Each row has a name. After each piece below comes the name of the row it's from, unless a question asks for something else. Each question is about the rows just above it. Places in a row count from 0.

Columns, left to right: T X G S
j166: [188 188 167 188]
j52: [111 164 167 188]
j30: [122 122 127 148]
j201: [156 130 143 107]
Table of tags by key:
[187] -> j948
[130] -> j279
[188] -> j938
[123] -> j977
[122] -> j752
[121] -> j932
[164] -> j622
Look up the entry of j30 at place 1 in the table:
j752
The value that j166 holds more than once:
[188]
asked: [188 188 167 188]
j166
asked: [156 130 143 107]
j201
[188 188 148] is in which column, read top down?
S
The value that j30 holds more than once:
[122]
Which row holds these entries in another order? [107 130 143 156]
j201

Columns, left to right: V W Z Y B
j173: [124 108 130 136 138]
j560: [149 140 122 143 122]
j441: [121 123 126 131 130]
j259: [161 140 118 144 100]
j712: [131 114 141 153 144]
j399: [129 133 127 113 115]
j160: [152 114 114 114  91]
j23: [ 83 116 139 192 192]
j975: [177 131 125 157  93]
tags:
[100] -> j755
[115] -> j317
[117] -> j316
[99] -> j57
[126] -> j757
[118] -> j232
[114] -> j739
Look up the entry of j259 at place 2 in the table:
j232
Repeated in j23:
[192]
Which column holds [108 140 123 140] top down?
W
Repeated in j160:
[114]

Columns, left to right: U E M N R C Q K F
j103: [163  94 144 167 112 126 167 116 129]
j548: [148 156  94 152 126 159  83 156 127]
j806: [163  94 144 167 109  98 131  76 134]
j495: [163  94 144 167 113 130 120 148 154]
j730: [151  98 108 139  88 112 134 134 158]
j221: [113  94 144 167 113 130 113 113 152]
tags:
[110] -> j647
[89] -> j906
[126] -> j239
[109] -> j345
[88] -> j887
[87] -> j720
[140] -> j51
[139] -> j550
Look up the entry of j730 at place 4 in the table:
j887
asked: [113  94 144 167 113 130 113 113 152]
j221
The value that j221 holds more than once:
[113]
Which row holds these entries in another order? [134  76 131  98 109 167 144  94 163]
j806
asked: [163  94 144 167 112 126 167 116 129]
j103
asked: [151  98 108 139  88 112 134 134 158]
j730
Where do [148 156  94 152 126 159  83 156 127] appear?
j548

Columns, left to right: L A J D H
j271: [131 130  98 122 156]
j270: [127 170 195 127 127]
j910: [131  98 156 122 131]
j411: [133  78 111 130 133]
j249: [133  78 130 111 132]
Put [133 130 111  78 133] back in order: which row is it?
j411
Which row holds these entries in another order? [ 78 111 130 132 133]
j249
Which row holds these entries in another order? [133 133  78 111 130]
j411
Table of tags by key:
[131] -> j575
[98] -> j920
[122] -> j219
[133] -> j514
The tag of j271, keyed by place 0:
j575
Which value appears more than once in j411?
[133]
Which row holds these entries in another order? [ 98 122 131 131 156]
j910
[195 156 111 130] is in which column, read top down?
J

Columns, left to right: banoz daf Vur gop dadog
j289: [170 136 154  95  85]
j8: [195 107 132 178 164]
j837: [149 121 168 114 145]
j717: [165 178 108 132 195]
j174: [132 195 164 178 108]
Which row holds these entries in another order? [195 165 108 132 178]
j717
[ 95 178 114 132] is in which column, read top down?
gop
[195 132 178 164 108] is which row reordered?
j174
Table of tags by key:
[168] -> j163
[178] -> j28
[164] -> j145
[132] -> j108
Look up the entry of j8 at place 2 in the table:
j108
[108 178 164 195 132] is which row reordered?
j174

Columns, left to right: Gefun sug denan lum Gulop pigi dup
j303: [108  92  90 157  92 192 182]
j95: [182 182 194  81  65  70  77]
j361: [152 145 136 102 108 112 123]
j600: [167 171 163 119 108 116 120]
j140: [138 148 157 148 116 101 100]
Table of tags by key:
[120] -> j851
[182] -> j765
[77] -> j375
[100] -> j161
The tag of j95, keyed by place 6:
j375
Which value appears more than once in j303?
[92]
[194 136 163 157] is in which column, read top down?
denan
asked: [108  92  90 157  92 192 182]
j303
[ 92 182 145 171] is in which column, read top down?
sug

Columns, left to right: Kiru Riz Rumo genab seso Pilus
j100: [117  97  83 158 111 115]
j155: [ 96 168 168 159 168 168]
j282: [159  96 167 168 168 168]
Which row holds these entries in another order? [168 168 168 159  96 167]
j282
Which value appears more than once in j155?
[168]
Table of tags by key:
[97] -> j487
[159] -> j138
[117] -> j131
Join j100 by its entry at place 0:
j131
[159  96 168 168 168 168] is which row reordered?
j155
[158 159] is in which column, read top down?
genab
Which column holds [168  96] top down?
Riz
The row with [ 96 168 168 159 168 168] is
j155

